One turn sends every row of this set to another row. A few are shown first. Where does it send the rows asked after them?
vabo: -0.21 -0.62 -1.14 -0.51 -0.11 -0.50 +0.62 -2.16 -1.71 -1.76 +0.73 -0.02 +2.47 +0.30 -0.93 -1.75 +2.37 +0.28 +0.49 -2.75 +0.75
kotob: -0.69 +0.35 +0.85 +0.17 +0.11 -0.72 +0.79 +0.31 +0.52 -2.47 +0.42 -0.22 +1.66 +1.45 +2.25 -0.01 +1.40 -1.99 -2.15 -0.69 +1.74
Gor: -0.38 -0.93 +1.86 +2.27 -3.18 -0.94 -0.85 -0.57 +0.45 -1.79 +1.02 +0.65 +2.48 -1.49 -1.60 +0.34 +1.61 -1.88 -0.94 +0.66 +1.48
tezo: -0.78 -2.32 +0.56 -0.70 -1.99 -1.36 -0.37 +2.05 -1.72 -1.28 +0.41 -0.01 +1.19 -1.78 -1.17 +1.61 +3.77 -1.27 +1.60 -1.20 +1.80
mep: +0.31 -1.73 +0.18 +1.63 -0.76 +0.30 -0.68 +2.83 -2.69 -0.37 +0.15 +1.16 +0.58 -2.06 +0.63 +0.00 +1.02 +0.01 -1.81 -1.47 +3.65
vusa: +0.78 -0.57 -0.38 +2.01 -1.00 +1.11 -0.79 +1.89 +0.64 +1.66 +1.68 -1.15 -0.43 +0.35 +2.37 +1.90 +1.20 -1.83 -1.13 +0.63 +0.70
Dod: +2.04 -2.12 -1.50 +2.87 -0.89 +0.06 -1.32 +1.37 +1.29 -1.14 +1.35 -0.41 -0.68 -0.15 -0.60 -2.54 +0.35 -2.60 -0.84 -0.87 -1.17
Mos: +1.85 -2.35 +0.31 +0.21 -0.85 -0.21 -0.20 +3.66 -1.26 -0.65 +1.09 +0.72 +0.31 -1.06 +1.46 +0.07 +3.25 +2.13 +0.45 -1.91 -0.46
mevip: +0.13 -3.36 +0.83 -0.69 -1.54 -0.35 +0.70 +1.71 -1.16 -1.22 +0.55 -3.07 +0.52 +0.87 -0.18 -2.01 +0.54 -1.94 +0.87 -2.04 +1.68
zalez: +1.36 -1.68 -2.28 +1.45 -1.44 +1.59 -1.10 -0.47 -1.57 +2.45 +2.31 -0.73 +0.63 -0.64 -0.87 -0.09 +2.07 +0.36 +1.14 -1.09 -0.33
lopu: -0.94 -0.40 +1.57 -0.04 +0.24 -0.64 +0.92 +0.01 -1.77 +0.26 -0.42 -0.26 +0.41 +2.13 +0.76 +0.54 +0.50 +0.13 +2.28 -0.18 +0.22
Dabud: -0.22 +0.50 +1.40 +2.72 +0.42 -0.69 -0.95 -0.94 -0.30 +0.08 +0.83 +0.77 -0.93 +1.87 -0.35 +1.53 +1.82 -2.13 +0.35 -2.05 +1.09
nivak: +0.39 -1.78 -0.51 +2.00 +0.30 -0.05 +0.15 -1.92 +1.74 +1.59 +1.72 +1.12 -1.22 -0.20 -0.01 -0.02 +2.92 -0.85 -2.11 -1.10 +0.56
dop: +0.52 -0.24 +0.61 -0.45 -2.83 -0.58 -2.34 -0.19 +1.11 -1.98 +2.32 -1.12 +0.87 -0.41 +0.08 -0.63 +3.57 +0.13 +0.81 +0.57 -1.42
zilak: +2.19 -1.18 +1.71 +2.98 -2.38 +0.36 -0.75 +1.14 +1.20 -1.10 +1.76 +1.29 +1.69 -0.82 +1.06 -1.19 +1.32 +1.50 -2.05 +0.17 -0.84
ger: -0.31 -2.71 -0.42 -0.75 +0.17 +0.11 +1.99 -0.92 +0.20 +1.78 +0.55 +0.17 -0.05 -0.02 +1.00 -0.96 +1.73 +1.37 -0.23 +0.72 -0.25
dud: +0.55 -1.72 +0.80 +2.94 -0.75 +0.16 -0.55 +1.59 -1.05 -1.68 +0.48 -1.62 +0.32 +0.67 -1.06 -2.02 +0.30 -4.17 -0.16 -0.17 +1.62
puv: +1.46 -3.60 -1.50 -0.60 -1.45 -0.49 -0.01 +1.66 +1.21 -0.80 +1.45 -1.76 -0.57 -0.06 +0.16 -2.53 +0.89 -0.48 +0.09 -2.60 -0.80
sukik: -0.29 -2.40 -1.74 +1.75 -0.83 -0.78 -2.08 +0.64 -1.48 -2.85 +2.00 +1.09 +0.30 -1.73 +0.60 +0.70 +2.13 -0.67 +0.53 +1.72 +1.20
doz: +1.11 +0.77 +2.49 -0.55 -2.86 +0.54 -0.91 +1.88 -0.02 +0.51 +0.14 -0.92 +1.45 -0.82 +0.09 -1.45 +2.45 +0.93 -1.50 -2.41 +0.93

puv -> mevip
zalez -> vabo
doz -> mep
Now these:
zilak -> Mos
lopu -> Dabud

